128 stands for zero in the data rows.
Some points, each followed by its number:
[140 144 128  90 154 148 111 134 110 102 140 128 147 143 120 149 127 146 103 122 130 142 115 118
 163 127 144 151 136 107  91 110] 0
[158 161 111 104 161 173  76 125  60  73 179 162 167 149  78 172  80 176  77  73 172 182  73  67
 175  88 138 161 167  81  91  64] 1
[151 173 125  61 163 161  83 127  75  87 153 143 165 155 106 170  90 177  58  86 163 157  91  89
 154 103 162 158 170  72  66  57] 2
[159 168 130  76 171 147 110 134 103  91 149 157 140 157 116 151 106 164  91 111 152 158 100  98
 147 113 177 132 148 113  80  86] 3
[104  80 126 144 107  74 166  85 178 161 136  60 126  61 170  60 170 101 151 153  55  84 156 177
 135 181  77 132 137 162 153 166] 4
[ 39  95 182 168  18  97 188 168 193 195  74 118  66 144 170 113 160  47 179 201 116  60 195 161
  61 200 158  52  51 203 193 166] 5
[ 65  66 190 180  63  68 207 133 191 183  55 107  70 114 173  90 196  66 182 206  75  62 197 193
  75 190 125  81  70 214 184 181] 6
[171 166  89  83 160 161  77 129  73  73 156 160 166 157  89 159  96 171  72  86 154 171  79  82
 169  83 138 176 171  68  74  83] 7
[ 57  81 180 167  66  87 193 158 187 194  63 127  72 130 181  99 171  65 188 176 108  59 199 156
  76 170 139  51  51 185 175 170] 8
[155 103 108 145 151 123 106  81 132 140 152  82 162  99 134  86 140 146 150 111  98 138 131 150
 146 132 102 170 154 123 133 141] 9
[147 104  97 155 129 120 124  83 144 157 152  92 136  96 129  96 122 128 159 123 121 152 136 137
 133 119  77 130 143 111 145 159] 10
[ 93  76 168 165  85  66 176 117 188 194  95  85 111  95 194  75 187  68 176 182  65  83 187 197
 124 183 105 113 100 169 159 173] 11
[ 40 101 170 169  50  89 184 177 166 169  49 150  56 146 150 123 150  54 170 184 131  64 176 155
  66 171 167  50  35 188 174 174] 12
[145 160 129  85 157 171 105 137  96  80 154 141 153 142  96 167 118 175  90 114 155 155  89 112
 159  87 160 175 167  91  89  74] 13
[ 85  74 178 156  73  79 170 139 175 178  76 106  82 126 169 103 175  91 165 193  91  82 184 190
  88 181 127  85  94 180 153 167] 14
[150  73 113 145 123 104 145  79 163 144 132  60 129  83 154  64 150 114 146 146  72 112 152 154
 144 141  74 131 143 140 162 159] 15
[ 83  69 158 170  76  70 178 137 185 184  83  98  83  98 181  83 193  67 183 193  80  53 176 187
  82 184 101  93  98 189 174 168] 16
[184 174  93  95 186 164  97 111  74  81 181 145 178 140 100 152 107 178  99  87 150 171  76  89
 171  79 134 180 177  80  91  95] 17
[154 178 107 116 166 174  82 134  70  85 164 181 153 166  79 170  66 178  82  75 156 174  76  66
 149  61 142 157 153  97 103  73] 18
[177 191 102  99 178 175  91 107  83  85 175 176 171 133  82 165  80 183  86  75 184 177  77  83
 170  85 142 177 190  65  72  98] 19
[169 126 101 133 143 121 120  65 126 121 160 105 159  94 131 114 115 149 121 109 106 146 118 113
 153 124  89 162 161 103 125 129] 20
[174 175  97  96 167 179  71 143  58 102 171 168 163 159  68 161  82 182  62  70 156 172  75  78
 155  81 150 166 169  77  83  73] 21
[177 162  79 122 162 189  72 116  90  86 192 150 178 139 101 163  80 138 109  54 167 174  74  82
 137  78 147 162 165  80 109 119] 22
[ 45  90 173 167  49  88 183 170 162 204  42 140  56 139 160 129 166  54 175 195 119  58 205 143
  58 176 133  42  55 188 174 144] 23
[169 186  97 125 173 186  76 132  75  94 182 168 169 149  84 184  86 172  69  73 176 178  62  53
 155  80 169 150 150  80  77  95] 24
[134 145 143  96 144 154 120 138 110 100 142 130 146 132 110 155 130 159 100 127 140 144 103 128
 155 100 153 168 156 101  98  85] 25
[175 162  91  90 170 172  90 116  89  76 172 133 151 144 101 155 103 163  80 103 151 147  92 108
 165 117 132 164 158 101  96  94] 26
[103  50 169 150 119  49 176  98 174 173  97  70 116  86 186  62 170  86 162 166  65 105 180 181
 112 189  82 106 114 151 164 177] 27
[ 49  92 187 169  65 109 191 158 166 165  72 131  55 119 176 119 161  61 184 164 132  78 189 157
  66 152 131  46  44 186 201 171] 28
[ 41  82 181 175  44 106 196 182 174 189  40 132  64 139 187 109 175  67 192 204 129  49 194 168
  69 172 151  49  55 211 179 180] 29
[141 146 101 106 154 165  91 146 108 102 152 147 155 141  99 157  93 165 114  93 150 154  94  89
 155 101 133 154 167  84 115 106] 30
[199 163  94 102 190 163  80 106  91  79 152 143 166 138  90 154 102 196  95  91 165 189  71  87
 167  88 129 174 160  65  99 110] 31
[142 100 127 129 128  89 141  69 156 126 145  65 158  80 167  68 160 115 150 131  74 133 146 168
 134 163  80 154 136 132 161 149] 32
[165 160  65 109 184 148  93 103  99  92 166 129 168 124  97 158 109 173  96  75 155 168  81 118
 171  96 127 171 161  74 103 118] 33
[153 161 110  80 168 166  91 126  95  80 179 143 170 142 106 165  87 184  83  85 161 184  99 104
 160  85 145 165 163  95  81  71] 34
[137 162 121 124 147 160 100 139  87 103 145 173 139 161  96 159  85 158  99  98 147 155  96  83
 136  79 142 141 137 116 115  92] 35
[ 64  91 146 187  53 122 182 155 176 175  44 140  49 137 148 108 162  60 190 171 119  71 178 142
  38 160 122  59  51 181 191 169] 36
[ 40  83 163 175  36 111 179 186 187 187  47 142  61 136 171 112 181  55 185 187 110  57 184 174
  59 178 134  42  53 200 194 182] 37
[148 102  88 137 154 122 130  76 141 128 155  85 171  83 137  82 122 152 141  99 105 145 129 129
 150 152  63 159 156 101 137 151] 38
[108  90 137 168  95  93 167 123 182 173  97 112 101 117 174  94 164  95 167 170 110  81 174 164
 104 172 105 112 103 150 178 178] 39
[196 165  93 100 190 163  83 106  87  78 158 142 169 138  92 153 104 194  95  90 162 186  72  88
 169  87 129 177 163  67  97 107] 40
[194 156  95 108 182 155  88  97  98  86 153 135 165 128  98 146 105 187 101  95 153 181  80  92
 164  96 120 172 160  72 105 114] 41
[ 61  95 158 186  58  75 196 149 193 200  47 116  57 109 166  99 173  59 189 191 100  63 196 168
  50 187 101  72  60 189 187 198] 42
[ 71 110 159 171  73  96 156 153 157 176  57 128  79 124 152 115 164  67 177 165 113  71 177 156
  82 170 141  67  83 180 165 166] 43
New points follow, each followed by the number of its nearest point above.
[ 43  96 172 169  51  87 189 174 171 173  49 144  60 143 155 116 155  58 172 188 124  63 180 160
  64 174 159  52  39 192 178 173] 12
[ 91 144 144 149  98 126 146 153 134 147 104 143  99 138 134 121 128  90 130 155 125 110 157 148
  90 144 149  96 119 159 129 126] 43
[112  91 122 152 110  82 142  88 155 160 117  87 121  84 170  81 159  97 161 157  67  93 158 181
 107 167  82 123 119 155 178 180] 4
[132 151 137  95 145 160 119 147 104  95 141 140 138 142  99 166 118 161  98 123 154 146  96 121
 147  96 160 161 151 100  99  81] 25
[119  90 151 143 100  94 154 120 155 160  91 101 111 111 171  99 149 128 125 162  98 109 177 151
 123 169 110 102 116 139 146 165] 39
[ 40 101 169 170  52  89 183 173 168 173  51 149  55 142 150 122 149  55 172 182 127  67 174 159
  63 169 164  49  37 190 174 173] 12
[166 161  78 121 157 156 108 131 102  99 157 139 146 123  91 155 108 140 122  91 153 158  81 116
 151  92 115 145 150  93 130 114] 30
[ 65  83 177 164  72  91 186 148 186 190  69 123  76 127 179  99 168  71 183 172 105  61 198 152
  84 164 132  60  58 182 172 168] 8
[ 88  79 179 154  74  78 164 143 173 180  71 108  80 129 164 105 172  94 163 193  93  84 185 186
  86 180 130  84  94 179 153 168] 14
[144 160 136  82 157 172 108 141  93  80 153 138 154 139  92 170 117 178  83 114 155 157  85 114
 161  83 162 179 168  87  86  67] 13
[157 111 109 135 154 128 106  87 128 126 155  94 166 104 128  94 131 153 138 107 103 143 124 140
 153 126 108 170 156 119 123 130] 9
[129 138 132  79 150 153 123 132 112 116 130 146 136 137 116 134 120 152 101 120 137 145 108 125
 152 133 149 139 113 129 100 112] 0
[187 128  85 121 164 135  98  91 115 122 186  96 143 108 135 118 122 127 120 103 118 172 110 122
 155 115  82 183 189 107 118 129] 20
[106  87 155 148 107  78 160 131 152 155 109  98 131 108 171  89 162  99 159 151  89 102 156 178
 120 167 119 103 117 142 139 151] 39
[159 168 123  84 166 151 110 128 105  95 151 152 143 150 115 151 108 159  96 107 150 157  99 100
 145 108 165 136 148 108  90  96] 3
[150 165 113  70 169 168  92 128  92  75 183 146 170 147 105 170  82 189  78  81 165 191  97 101
 164  83 150 167 164  95  75  60] 34
[140 140 129  90 153 151 111 136 106 103 143 125 144 145 119 148 124 143 107 115 134 142 115 112
 164 127 145 150 137 106  91 110] 0
[168 151 108 119 164 148  87 129  88 117 158 145 155 145  71 152  95 162 114  92 159 156  73  95
 139  94 127 148 170  94  92 102] 30
[ 84 136 149 155  90 118 151 154 141 155  92 140  92 136 140 118 137  83 141 159 121 100 164 152
  86 152 147  87 110 166 138 136] 43
[158 164 114 130 151 157 118 146 100 120 129 173 125 150  89 176  89 145 123  94 161 154 108  90
 114  74 137 122 141 117 132 104] 35
[ 56 104 154 166  75  95 167 141 170 184  75 134  69 120 147 113 143  71 174 162 111  93 158 171
  62 154 139  60  64 186 167 163] 43
